Each named move below is a turn or a mirror, shown by a few rows before and after it. Which moves, in which order, take the first row of each later pair to the second? The first pair is answered.
F (before -> after):
[  5   2   8  12  -4  -1 -21  -2  17  25   1 -14  15  22 -14   7  -6  13
  15 -33  14  -1  -1  -4   2 -15 -12   7] -> [ 15   7   8  10  -2   4 -27  -1   5  16  11  -1   4  15 -10  23   7  19
  16 -26  12  -5  11   3  -6 -17 -24   4]
[  2 -25  -2   5   4  20  -7   8 -32 -31  11   1 -21   1  -9   1  29  -1
  -7  14 -10  -5   6 -10 -13  23 -10 -36] -> [-18 -32  -3  10  -2  10   6   3  -9 -15 -12 -27   4  15 -17 -31  -1 -12
 -13  -2  -3   7 -21 -25   3  26  15 -27]
[  9  -9   0  -9  12  30   5   2   6 -18 -14  19  -5   2 -19   0  16 -11
  -6  -5   6  17  11  12  32  -3  -9 -20] -> [  2 -11  -1  -6  10  27   8  -1  12 -12 -20  11   1   7 -21  -9   9 -16
  -6 -11   8  22   4   9  37  -1  -2 -17]
E (before -> after):
[ -8  12 -33   7  -5  -8  -6  21   7  24  16  21   8  14  11 -19  -1  -5
  -8 -51   7  -8   0  -4 -12 -39  18 -10] -> [-33   4 -36   4   3 -11  12   7 -11  -6  14  27  11  -1  10 -19   9 -17
 -20 -27 -19 -17  11 -15  -1 -20  16 -31]
[-29 -14  -5  18  -9  10  10  -9   9 -22  -5  13   0  -3  -5  -4  11 -18
 -11  15 -29  -8  11 -19   6  21  17  -5] -> [ 10  -4  -1  22 -20  15 -17  12  35  21  -3   4  -4  18  -3  -1  -3   1
   7 -21  11   3  -5  -2 -10  -7  17  27]
[-14 -15   6  -3  -7   0   7 -15  -8   1  13   1  18  -7   2  -1   7  -7
 -10  -2 -18   8  11 -19   3  -2  -2 -16] -> [  8  -9   8  -1 -13   3 -10  -4   6  24  14  -4  16   3   3   1  -1   1
  -1 -22   4  14   2  -9  -5 -18  -2   2]
[-13  -6   8  14   7 -13  25   1  -7  27 -17   9  -6   7   2  -8   7 -19
 -10  -8 -35  -2  -1 -19   1  23   1   8] -> [  4  -2   8  15   3 -11  13  10   4  45 -17   3  -6  15   3  -7   2 -13
  -3 -24 -17   4  -8 -13  -6  12   2  23]
C (before -> after):
[ -2  -9  10   1   2   0  10 -10  15  -5  -7 -23  10  10  -6 -15 -10   4
   7  -5   2   0 -14   1  -7   4  15   6] -> [ -2 -11  10   1   3   0  10  -9  16  -6  -8 -24  10  11  -6 -15 -10   5
   6  -6   3   0 -14   2  -6   5  16   5]
[-17 -27 -51 -39 -29  16  -6 -32  -4  -4 -16  36   8  -3  25 -22 -22  -9
  25   5   2  23  17 -22 -12 -43  -6  -3] -> [-10 -24 -45 -33 -18  22   6 -38  -4 -19 -25  45  -6 -11  26 -18 -27  -4
   8  39 -13   5  27 -15 -19 -14  11 -11]
[ 22   5   2   9 -16  15 -30  13  25  47   5 -14   3  11 -16  12 -28  10
  33 -43  28  27 -36   7  -6 -21 -15  57] -> [ 39  10  18  21  13  32  -1  -2  28   9 -19   8 -27  -9 -14  21 -39  23
 -11  40  -8 -16 -14  25 -23  48  26  34]
[ -3  -1 -14 -21 -13   7  20   2  -6 -19  -8   2  -7   3   0  -6  -6 -12
  -5 -12 -25  -7  -9  -1   5  17 -22   9] -> [ -4   0 -14 -22 -14   6  17   1  -6 -17  -6  -1  -5   5   0  -7  -6 -13
  -2 -17 -23  -5 -11  -2   5  12 -26  10]
M (before -> after):
[-36   7   8   0  14   2  26 -19 -45 -22  25  -9  29 -18   2 -28  20  -4
   7 -11 -21  15 -21  -9  32 -30 -22  12] -> [-34   7  16   9  23   4  41 -25 -32 -28   6 -11  26 -18   1 -38   3  -2
 -12  16 -32   4 -24  -5  31  -2   6   9]
[ 30  16   5  -7 -24   8 -21   9 -22 -34  -4  10 -13 -13  15  40   7  23
   4  12 -23  -8  13 -28 -15   2   5  24] -> [ 32  13   9   4 -25   4 -13   9  10 -12 -30 -12   0   1   9  15 -27  23
  -5   5 -13  -4 -12 -29 -11  11  40  39]
[  1  14 -10 -19  -2   6  15   6 -25  10   1  -7  -1   2   0 -12   6   5
  -6  -1  19  -1   5   7   2   7   3  -6] -> [  0  14  -9 -18  -1   6  17   5 -24  10   0  -7  -2   1   0 -15   4   5
  -7   1  19  -2   5   8   1  10   6  -6]
Then:
Each pair is two moves apart.
[-24   5 -25  -3 -12  -8 -18   9  18 -15  -3 -12 -23  -3 -18  17   6  -4
  -1   6   7   9   9  -2  19  -1   3 -18] -> [-14   8 -23   2 -13  -7 -21  13  30  -3  -9 -15 -21   4 -18  13  -4  -1
  -1   1  15   8   2   1  18  -1  12  -9]
M E
[ 25   5   3  15 -14  22 -29   1  -3  28  25   3  -9  -1   9  20  30  26
  21  -2   9  -2   1  -2 -18 -12 -16  15] -> [ 14   3   2  16 -20  15 -27   1   7  38  21 -13   5   7   7   5  21  18
  24 -19  18   8 -11  -9 -10 -20 -12  20]
M C
[-27  -8 -36  17   9 -29  27 -22  30  18  -8  11  14  25   9 -20 -48  10
  -7  -5   9  -3 -48  -2  19  31  -4   9] -> [ 23   9 -33   8  12 -10  -4  -5   2   6  28  53 -27   8  21  33  -6  37
  11   8  14 -18 -10  29 -14  15 -44   8]
F E
[ -8   2 -17   9 -11  12 -23   4  10  20 -11  -3  23  23 -14 -27 -15   7
  13 -34  39  19 -28 -17  25 -12  11  25] -> [-42  -6 -21   6  -5   7   0 -10  -3  -6 -17  -3  32  12 -18 -37 -12 -10
  -1 -14  12  16 -22 -32  41   7  16   3]
M F
[  1   9   7 -10   6  22   8   6  -6 -18 -11  19  -9  -8  11   3  -9  -2
 -13  24  -6  -6   8  15   3  18  12 -19] -> [ -7   7  -1 -17 -12  14 -11  15  -9   4   6   8   7   2  10   1   2 -10
  13 -24  16  18  -2   7  11 -24 -17  -7]
C F
[ 13   4  12   5  12  14   1   5 -11 -20   2  25 -24  -9   6  16   7  18
 -15  36 -10 -27  20   6 -12  25   4  -2] -> [ -2  -2  12  14   4   2   9   5  25  10 -24 -11   5  13   0 -23 -33   7
 -17   7   8 -10 -18  -7   5  23  36  17]
F E
